Each run below is a few steps of one of 7 hidden systems, one row a step.
run 1, mes (10 x 20):
[[  6   4  11  -8   8  -6  -1  12  -9  -5 -13   2   2 -15  -2 -20   5 -15
   18  -6]
 [  8   4  14  -2  10   3   7  -7 -16 -10 -15  12   2   2  -2  -7  26   3
    4  -4]
 [  5   5  -1  15   0  13   0   4 -18   4   2  11   6  10   1 -12  17  18
   -9  -6]
 [-14  -6  -6  19   4   0  13   5  -5   6  12 -11   1  10  -9  -6   7   9
  -19  -8]
 [-12   2  -7  14   2  -1   9 -12  19   2   7  -2   3  12 -10  14  -8   9
  -16   5]
 [  0   2  -7  14  -6  -1 -10   3  25   5   3  -8  -5  -4   6  10 -20   4
   -5  12]
 [ -6  -3  -2  -4 -11 -12  -2   1  11  -4  -8 -22  -9 -13  12  11 -12  -9
   11   9]
 [  8   3  -5 -26 -11  -9  -3 -12  -3  -1 -10   1  -9 -13   7   9  -4  -2
   18  10]
 [ 17   0  -4 -22   1   2 -11   1 -16   3   8   9 -11 -16   7  -6   5  -8
   15  -5]
 [  3  -5   6 -14  11  12   9   2 -21  -7   5  10   0  -1   0  -8   8 -18
    8 -21]]
run 2, tusu:
[[  1  -1 -11  -1  -9  11   1 -15   6  10  -6   5   3  14   3  16 -18  10
   -8   2]
 [ 11 -12   3  -9  -4 -10 -15   9  13   7   1 -13   0   3   9  -2 -12  -7
   -5  10]
 [-12   2   5 -18  -5  -8   3  -3   1 -14  -3  -3  10  -1   2   7  -4 -15
   18   3]
 [  8   7  -5 -15  -1  -4  -3   1  -6   2  -3  20  -4 -14 -16  -8  -5   1
    5  -2]
 [  5   3   9   9  16   7 -11   5  -6   2   6  -1  -8 -10   1  -9  12  -9
    8 -11]
 [ -3   3   0   9   4  14  17  -5 -15  -1 -14   1   5   7   8  -5   6   5
    2 -12]
 [ 11 -10   1   1  -4  -3   4   5  -5   1   3   3   1  13   0  -8  11  13
  -22   5]
 [-16   0   0   8  -3  -5  -2   5   6  -4  22  -8  12  12  -1   3   6   3
   -3   8]
 [-14   6  -8   7  -2  -7   7  -4  14   5  -4   0   2  -2 -17   5 -16   4
   -4   1]
 [  9   2   7   6   5  -2 -15  -7  20   3 -10  -1 -12  -8  -1  11  -6  -2
   -2   8]]
run 3, zit:
[[  7  -1   2 -17  -9  -9  -4   4  -8  -4  -3   8  -2  -8  -5  -3   5   1
    4   5]
 [ -2   7   0  -4   5   2 -10  -4 -10   4  11   7  -1  -6  -9  -1  11  -1
   10  -5]
 [ -4   8  -6  10  11  10   8  -3  -4   5  -2   5  -1  -4  -4  -6  -2  -1
    6 -13]
 [  6  -4   6  12   9   8  10   0   1  -2  -8  -1  -2   7   6  -3   3   0
  -11  -6]
 [ -1  -7   3   6  -9   0   1   8  -2  -3   1  -9   9  14   9  -1   5   8
  -10   6]
 [ -9  -4  -7  -5 -11 -15   0   6   1   4   8  -6   4   3 -11  -2  -2   6
   -7   8]
 [ -5   5  -3  -1   5  -9  -7  -7  14   2  11   3  -5  -7 -15   8  -4  -1
    1   6]
 [  4  10  -1   8   4   8  -6  -4  12   0  -8   3  -7 -12   7   7 -11  -5
   10   0]
 [ 10  -5   5  -3  -4   4   3   0  -6  -5 -19  -7  -9  -7  18   1   1  -5
    5  -2]
 [  5  -8   0 -18 -10  -1   3  -3 -19  -3   3  -2   2   9  11   1  13   3
    2   2]]
run 4, bag (10 x 20):
[[-10  13 -15  -3 -23  -6  -5  -7   4   0  -2   3  -3 -10  -3  16 -11  15
    9  14]
 [  7  -3  -4   0   1  -8 -14   1   4  10   6 -14 -27 -26   4   3   1  -4
    6   1]
 [ -2   3  -1  -9   6  13   0 -18  -3  -2   1  -7  -4  -2  22  16  -1 -15
   24  -5]
 [ 18  -8  -9 -17  -7  18   5   4 -18   2  -3  13  -8  -4  15  -2 -10  -5
    1 -13]
 [  8 -17  15 -13  11   6  -5   9 -14  -3  11   1   5  11   3 -10  13 -17
   -4 -13]
 [ -8   2  -2 -12   4   3  11  -1 -11   2   2  15  27  22 -16 -12  -3  -2
   -1  -8]
 [  7   1   3   9  13  -8   7   9   7   5  -8  13   6   4 -26 -21   0   7
  -21  -1]
 [-11  12  14  28   8  -7  -1   1  18  -9 -12  -2  14   9 -10  -3   9   8
   -4  11]
 [-12  12  -8  20 -21 -11   7   4   7  -4 -16  -8   0  -7  -3   4  -2  25
   -4  16]
 [ -4   0  -5  10 -12 -16  -7  -4   7   0   9 -22 -24 -16   5  14  13  13
   -3  17]]
run 5, zit:
[[  4  -4   4  -5  -4  -1   5  10  -7  -9  -3  -2   0  -4   9  -7   4  -5
    2   0]
 [ -6  -4   3  -9  -7  -1   0   0 -12  -4   3   5   3   4  -9   4   9   2
   -2  -3]
 [ -2   3  -6   2   5   3  -7  -2  -2  12  10   5   2   2 -10  -3  -2   3
   -2  -6]
 [ -2   4   1  12  15   2   5  -1   9   3  -2  -4   1   0  -2  -6  -4  -5
    2  -4]
 [  4   0   6   8  -2   2   6   1   7 -10 -14   1   2   5   7   2   1   4
   -6   5]
 [  3  -6   1  -1 -14  -6  -7   8  -4  -1   0  -6  -2   1   4   1   5   9
   -7   9]
 [-11   1  -6  -8  -5 -11  -2  -2  -3   5  11  -8  -1  -4  -9   3   2   1
    5   4]
 [  0   7  -9  -2   8   2   3 -10   8   2   6   8  -7  -8  -7   7  -9  -3
    4  -2]
 [ 10   1   4   6   8  12  -3   0   6  -3  -5   3  -8  -6  12   3  -7  -9
    4  -5]
 [  3  -7   8  -4  -7   5   2   4 -10  -6 -15  -7   4   6  15  -1   1  -4
    3  -3]]
run 6, pil, 10 rows:
[[ -8  -6  19  -1   1   3  -2   1 -15 -12  -4 -14   3   4  13   2  21 -12
   13  -8]
 [  0  -1 -14 -14 -13   0  15  -7 -22   3   1  10   9  13  -1  -2   7  16
   -4   1]
 [  5  -5  -7   6  14  -4  -1   9   5  10  28   4  -6   0 -13 -13   3   2
  -17  -3]
 [-17  10   3  21  11   9   8   0  20 -10   0   2   9   1  -5   7 -15  -9
    4  -5]
 [  7  -2  10   8 -10   1  -6  -3   8   4 -37  -3  -3   4   1   6 -10   9
   -9   5]
 [  2  -7  11  -8  -8 -17 -18   1  -4   1   2 -22   1   5  12  -1  20   3
    5  17]
 [ -9   6 -21 -18 -12 -14  18   0  -9  -6  19   0   2  -9   1  -3   2   5
   13   9]
 [  8   2 -13  -2  10   4   3  -5   7   4  15  20 -23 -20 -18   5  -8  -2
   -8  -9]
 [  0   5   9  17  15  27 -18  -3  11   3  -2   3  -3  -1  10  12 -12 -15
   10 -15]
 [  5 -12  11  -6  -9  10   5   1 -12   3 -36 -14   9  15  21  -2  -7  -7
    3  -9]]
run 7, Dopo:
[[  3   0  -5 -13  -2   5  -5  -9 -10   3   7   0  -2  -1   9   5   4  -2
   12  -1]
 [  8  -3  -9 -12   3   7   4   0  -9   5   9  10  -2  -1   0  -5  -4  -4
   -1  -8]
 [  1  -6   8  -2  12   8  -3   1  -4  -1   7   6   2   6  -5  -2   4 -11
   -3 -12]
 [ -3   2   8   5   3   9   1   3  -4  -1 -11   6  14  12  -4  -6  -2  -2
   -1  -7]
 [ -3  -1   6   7   0  -9   2   8  -1   2 -10  -5   9   7  -8 -13   5   6
   -8   1]
 [-11   7   2   9  -1 -12   5   2   6  -7   2  -7   8   2  -4  -4  10   7
    1  12]
 [ -8   9  -9  13  -6  -6   9   3  10  -6  -1  -1  -6 -11  -2   3  -4  10
    0   8]
 [ -1  -1  -3   8  -3  -2  -2  -7  10   0  -2  -9 -18 -13   4  14  -3   1
   -2   3]
 [  7  -2  -6  -6  -7   5  -7 -12   3   5  -2  -6 -10  -2  17  15  -6   0
    6   4]
 [ 12 -10  -8 -22  -7   1  -4  -1  -6   7   9   0  -6   0  11   3  -6  -5
    1   0]]
run 8, tusu:
[[  3   7  -2   0  -4 -10  -5  15  -2  -9  16   5  -1 -12  -2 -12  13   6
    4  11]
 [-20   7  -5  14   2   3   8   1  -5  -3   7  -3  -9 -14 -12   4   4   0
    5 -11]
 [  8   0  -4  10   7  11   1 -16   2  12 -10   5 -15   1  -3  10  -2   8
  -11  -8]
 [ 13  -8   1   4  -1   9  -7   0   4   3   0 -11   0  10  27   1  -2   1
   -4   7]
 [ -8 -10  -2 -16 -17  -9  12   7  -5 -10  -1  -9  10   8   8   2  -6  -4
   -1   5]
 [ -5  -2  -2 -20  -3 -13  -5  -1   1  -1  13  13   1  -3 -23   4  -2  -3
   -3   3]
 [ -3  12  -1   7  17   6 -14   0   8   9  10   5   0 -10 -10  -5  -7 -10
   14  -8]
 [  6   4   7  14  11  11   8  -1   0   2 -28  -2  -3  -4   7  -7  -5  -5
    4 -12]
 [ 17  -7  12  -2  -8   3   1   0 -10 -10 -15   3   1   9  15  -1  19  11
   -9   8]
 [ -9  -2  -8  -6 -16 -10   1  11 -14  -3  22  -5  10   7   4  -6  14  12
    0  11]]
run 9, Dopo:
[[-11   9  -1  24   6  16   2  -1  13  -1  -5   3  -1  -3  -2   8 -16  -4
    0 -10]
 [  6 -10   6   4   0  -3   0  -8  11  10 -28 -16  -7   6   5   6 -10   0
  -11   0]
 [  9  -6   2 -15 -13 -13  -8  -4   1  -2  -1 -12   8  12  17   4   8   6
    1  23]
 [ -5   3 -15 -18 -17 -11   2  14  -8  -7  21   6   3 -12  -1  -4  -3   1
   10   9]
 [ -7   6  -4  -4  11   2  -1  -5  -1  -2  15  16 -17 -22 -23   7  -2 -10
    5 -14]
 [ 12   7   8  13  21  24 -11 -14   5  10 -13  11  -8   0   4   5  -4  -6
    4 -15]
 [ 18 -14   9   1   3   8   1   5  -8  10 -23 -16   7  17  25 -14   0  -3
   -6  -6]
 [ -6 -14   4 -18 -16 -16  12   8 -19 -10   5 -10  18  20   4  -8  20   5
   -7   9]
 [-22  12 -11   2 -11  -9   2  12  -3  -9  29  17  12  -2 -27  -2   5  11
   -2   5]
 [-18  16  -4  26  20   3  -1  -1  22   5   4   6 -11 -20 -27   1 -16  -7
    4 -12]]
run 10, liv (10 x 20):
[[  3  10 -11 -10  -8  -5  -4  -6  13  -4   4  13  -1  -8  -4  10 -13   4
    5  14]
 [  2   0   0  -3   0  -2 -11   9   4  -1   6  -1 -15 -23   0   1  -6 -12
   10  -4]
 [  3   0   4 -13   2   8  -2  -8 -15   2 -14   2  -3  -6   7   2   0 -11
   16 -12]
 [ 20  -6  -5 -11   2   6   1   2 -16  10  -2   6   0   6  10 -14   3   5
   -3  -4]
 [  1  -7   4  -3   7   0   5  12  -8  -5  17   0  12  11   3 -16  12  -6
   -5  -4]
 [-14   3  -1   7   5   5  16   1  -2  -5   4  11  12  12 -17  -3   0   1
   -9  -9]
 [ -3   3   5  24   9   2  -6  -1  13   7  -5   2  -2   4 -16   0  -2   8
  -15  -3]
 [ -8   7  10  20  -2  -5  -7  -1  12  -3 -17 -16   5   3   5   4   4   7
    3  11]
 [ -1   2  -5  -4 -18 -16   7  -5   4  -7 -12  -8  -5  -5   6   9   3  15
    0  20]
 [  1  -1  -9 -13 -10 -10  -7  -5   2  -4  22  -1 -16 -14   2  15   5   3
    4  13]]
run 11, pil, 10 rows:
[[ -2   6  -6  -3  10  -4   9  -2   7   2   2   5  12   6  -7  -9  -8  -4
    3   1]
 [  8   5   6   8   6  -1   1   5  11  -5 -10   9   0  -4  -4  -5  -2   1
   -6   4]
 [ -5   3  11  11  -5   0  -9   4  -1  -7  -8  -5   0  -3   3   3  10   4
    4   3]
 [ -6   1  -7  -1 -10  -6   4  -5  -9   5  -4 -10  -2  -1   2   2   6  10
    3   3]
 [  4  -3 -10  -5   4  -7   5  -7   3   5  14  -3  -9  -2   1   2   4   2
   -4   5]
 [  1   1  -5   3   3   7   2   2  10  -6  11   5  -4  -5   5   7 -11  -7
    1  -1]
 [  0  -5   5   0  -5   9  -5   3   2  -3 -11   2  -5  -3   2   9 -13  -7
   -1  -8]
 [  2  -7  10 -11  -3   0 -12  -3  -9   4  -7  -5   5   9   2   2   3  -5
    4  -2]
 [  3   1  -4 -13   0  -6   4   3 -10   2   5   2  12   6   1 -13   5   0
    6   2]
 [  1   4  -3   0   8  -3  11   5  -1  -5   8  13   1  -5 -12 -11   4   0
   -5  -3]]
run 12, bag, 10 rows:
[[ -3   2  -6 -10  -4   1 -16 -14  -7  11  12   4 -12  -7 -10  14   5   5
    5  -2]
 [  7   4  -8   3  15   9  -9  -5   3  19   5  -7  -3  -5   8  -7 -12  -8
   11  -9]
 [ 10  -7   4  -6   8  10  16  -3   2  -7 -16  -2   1   6  18  -1  -9 -14
    1  -7]
 [ 11  -9  10 -12 -13   6  -1  10 -11 -15  -3  16   7   9   5   0   7   1
   -9   2]
 [-12  -3   2  -6  -3  -9  -6  15 -14   1  16   1  13   4 -17 -14  10   0
   -1  -3]
 [-12   8  -6   2  17 -12  12 -13   5  12   1   2   5   3 -26  -8   0   3
   -1  -4]
 [  9  12   1  23  13   6   1  -8  22   2 -13  10  -3  -1  -4   0  -6  10
   -8   5]
 [ -4   1   9  24 -14   5  -4  15   9 -13 -16 -13   0  -3  19   4  -2   6
   -2   8]
 [-10  -7  -3 -10 -27 -14   3   1 -13  -7  -1 -17  -7  -3   9  12  11   9
    2  11]
 [  1  -1 -16 -19  -2 -10 -10 -11  -4  11  32  -1 -13 -10  -4   8   7   3
    6   8]]
run 13, liv (10 x 20):
[[ -5  -2  -4  -5  -3   1  13  -3   7  -6  -5   0   2   1   0   8 -15  -7
   -2  -1]
 [ 10  -4   5  -5  -1   3 -14   0   7   2  -3   8  -6  -2  -4   7  -7  -2
   -6   1]
 [ -1   2   4  -3  -5  -1 -14   9  -4   1  -3  -3   7  -2   3  -6  -2  -4
   12   1]
 [  2   0  -3 -11   1  -9  10  -1  -8   2  -7   2   2  -2  -6 -11   2   0
    4  -1]
 [  8   2   0   0  11   3  -1  -4  -2  -1  10  10  -3   0  -3  -4  12   2
   -3  -1]
 [ -8   4  -1  15   3  10   3   6  -4  -3   3  -2   3   0   3  -5   2   1
    2  -7]
 [ -4  -6   3   6  -1  -1   9  -4  -1   3 -13  -8  -2   6  -3   3   0   3
  -10  -4]
 [  3   0   1   1  -2  -1  -9  -6   8   2   2  -1   4  10   3   7   3   8
   -6  11]
 [ -7   4  -6   1  -7  -7   0   7   8  -5   8  -4   4  -4   1   0  -6   1
    4   9]
 [ -4  -1   0  -8   0  -6   4  -4   5  -4  -1   1 -10 -11  -8   9  -5  -7
    2  -1]]
run 14, mes, 10 rows:
[[ 16  -6   2  -8  -2  10 -20   5  -3   1  19   6   0   5  16   1   5  -1
    0   5]
 [-15  -6   0  -8  -6  -1  11  17 -13  -8   7  -3  10   0  -4 -10  -5 -13
    5 -12]
 [  1  -2   9  -9   8  -6   1  -9   3  -2 -10  16   1   5 -26   2   3  -1
  -11  -3]
 [  4  10   8  17  11  10 -21   4   6   4   5   5  10   7   2  -8   5   3
    4   2]
 [-11   1   1  17   0  -5  19  11  -1  -5 -12 -16   7   1   5 -14   1   2
   -1  -3]
 [  0   1   0   2  -8 -10   7 -14   5  -4  -9   0  -7   4  -6  12  11  18
  -13  14]
 [ -2   9 -15   9  -8   4 -16   1   2  11  19  -3  -6  -7   4   5  -3  12
    6   8]
 [-11  -4 -10  -3   5  -4  15  -2   3   5   3 -15 -12 -14   1   2 -14 -14
    7 -10]
 [ 14  -5   3 -17   3   5   0 -19   9  -5 -10   8  -8   2   8  19  -7  -9
    0   3]
 [ 15  -6   3 -11 -10  10 -18  15  -9   0   3   4   4   0  19  -5  -5  -6
    7   1]]

Which system made each of these runs?
run 15, 2 rows:
[[  2  -1  -1   0   2  -6  19   3   6  -9  -5   4   9   8   0  -8  -1   3
  -10   6]
 [ -3   1   6   7  -7  -1  -8   9   8 -11   9   9   2   0  -8   5   4   5
   -9   7]]
 | tusu
run 16:
[[  4  -7  -3  -4  -5   7  10  -7   3  -7   0  -8  -2   8  23  11  -3  -4
   -1   4]
 [  6 -17  -1 -16 -16  -1  -1  10  -5  -5   9   3  -3   4   4   5  -4  -3
  -11   2]]
 | pil
run 17 (2 x 20):
[[ -2 -15   3  -6   3  -3  14  -3  -6  -1   0  -7  -9   4  -4   4   5  -8
  -10 -10]
 [ -2   2   3   1  -4   8  -8  -5   0  -2   7  11  11  16  -2  10   3   6
   -4   4]]
 | Dopo
run 18:
[[ -4  -1  -7   7   5   5  12  -2 -11   1   6  -7 -16 -11   4   0   8   0
    2 -12]
 [  2  -7  -1   3   4  14   5 -12  -5   5  -1  -6  -5  10  12  10   2  -1
   -4  -9]]
 | liv
run 19, 2 rows:
[[  0  -3   2 -16  -5  -9  11 -10  11 -18   1   2   5   7   6  15   0  -4
    1  15]
 [  8  -1  -7  -9 -18  -1 -16  14  -2   0  10  13  -6 -12  -2   1  -8   7
   -3   7]]
 | pil
run 20 (2 x 20):
[[ -5  10  -3  -2   0  -7  11  -3  11  -7 -12  -1  10  -3   3  -2 -12  -4
   13   8]
 [  9   2   3   0  -7  -3   2   3   0 -11 -10   9 -14 -16  -1   3   5   4
   -3   4]]
 | bag
run 21, 2 rows:
[[  3  -1   9  -5   3 -12  -4  -8   4   3 -17   3   0   2 -17   0   5   3
   -6   3]
 [  7  12   0   6   5  -2 -10  -2   5  -3   7   3   5  -3   9  -6  10   6
   12  14]]
 | tusu
run 22 (2 x 20):
[[ -5   1   5   5 -11   0  -4   1  -3   1 -15  -2   6   5  -2   3  -1   8
   -2   2]
 [  0   0  -5   0  -2 -11  -5  -2  -1  12   1  -9   0   1  -4  -6   5   9
    0   6]]
 | mes
run 23, 2 rows:
[[ -2  12  -9   0 -10   4 -12   5  -2   4   3   6  11  -3   3  -4 -10   6
   14   5]
 [ -2  -5   3   0   4 -13   5   6  -2   4 -11 -12 -11 -13  -8  -9   1  -6
   -1  -6]]
 | tusu
run 24, 2 rows:
[[ -8   3  -1   0   1 -10   6   7   2  -6  11   1   6  -2 -10  -7   5   0
    0   4]
 [ -8   7   0   7   8   1   5  -8   3  -2   0   7  -6  -6 -13   6   1   1
    0  -5]]
 | liv
run 25 (2 x 20):
[[  2   0   6   3  -1  -2   7  -1  12 -10  -7   6   7   9  -1   3  -1   2
  -10   8]
 [ -4   0   4   7 -12  -6 -11  14   5  -4  -3  -6   2  -3   0   0  -3   3
   -1   8]]
 | Dopo
run 26:
[[ 11  -5  -1   8  10   7  -8 -10  -1  21  -2  -7   3  17   5  -5   3   8
   -9  -3]
 [ -1   1  -6   5   4 -11  15   8   8  -2   5 -13  15   8  10 -16  -1   0
    1  11]]
 | zit
run 27:
[[-17   0   4   6  -8  14   1   5  -1 -14   8   7   3   0  -2  14  -6  -8
    1 -10]
 [ -1  -6   4   0  -4   2  -7   1   2  13 -20  -1   1   4 -12   1 -16  -1
   -7  -9]]
 | mes
run 28 (2 x 20):
[[  4 -11   8  10  -9  11   5  13   1 -11  -6  -2   5  11  15   2  -2   1
  -16   0]
 [-15 -12   7  -4 -16  -9  -4   9  -7  -3   2  -8   7  10 -10   5   4   2
  -12   1]]
 | pil
run 29:
[[-11   2  -2  12   4   1 -12  -3   9  13  14  -1   4   9 -17   6  -4   6
  -10  -1]
 [ -4   6  -4   6  12  -2   6  -3  20   5  -5  -8   9   5   2  -3 -19  -9
    6   3]]
 | Dopo
run 30:
[[  3   0 -13  -8 -22   6  -8   2   3   0  11  -3   5   5  23  12 -15   5
    5  14]
 [ -8 -14  -4 -22 -11 -16   1   9  -1   3   2 -14  -7  -9  -8   2 -15 -15
    1  -4]]
 | tusu
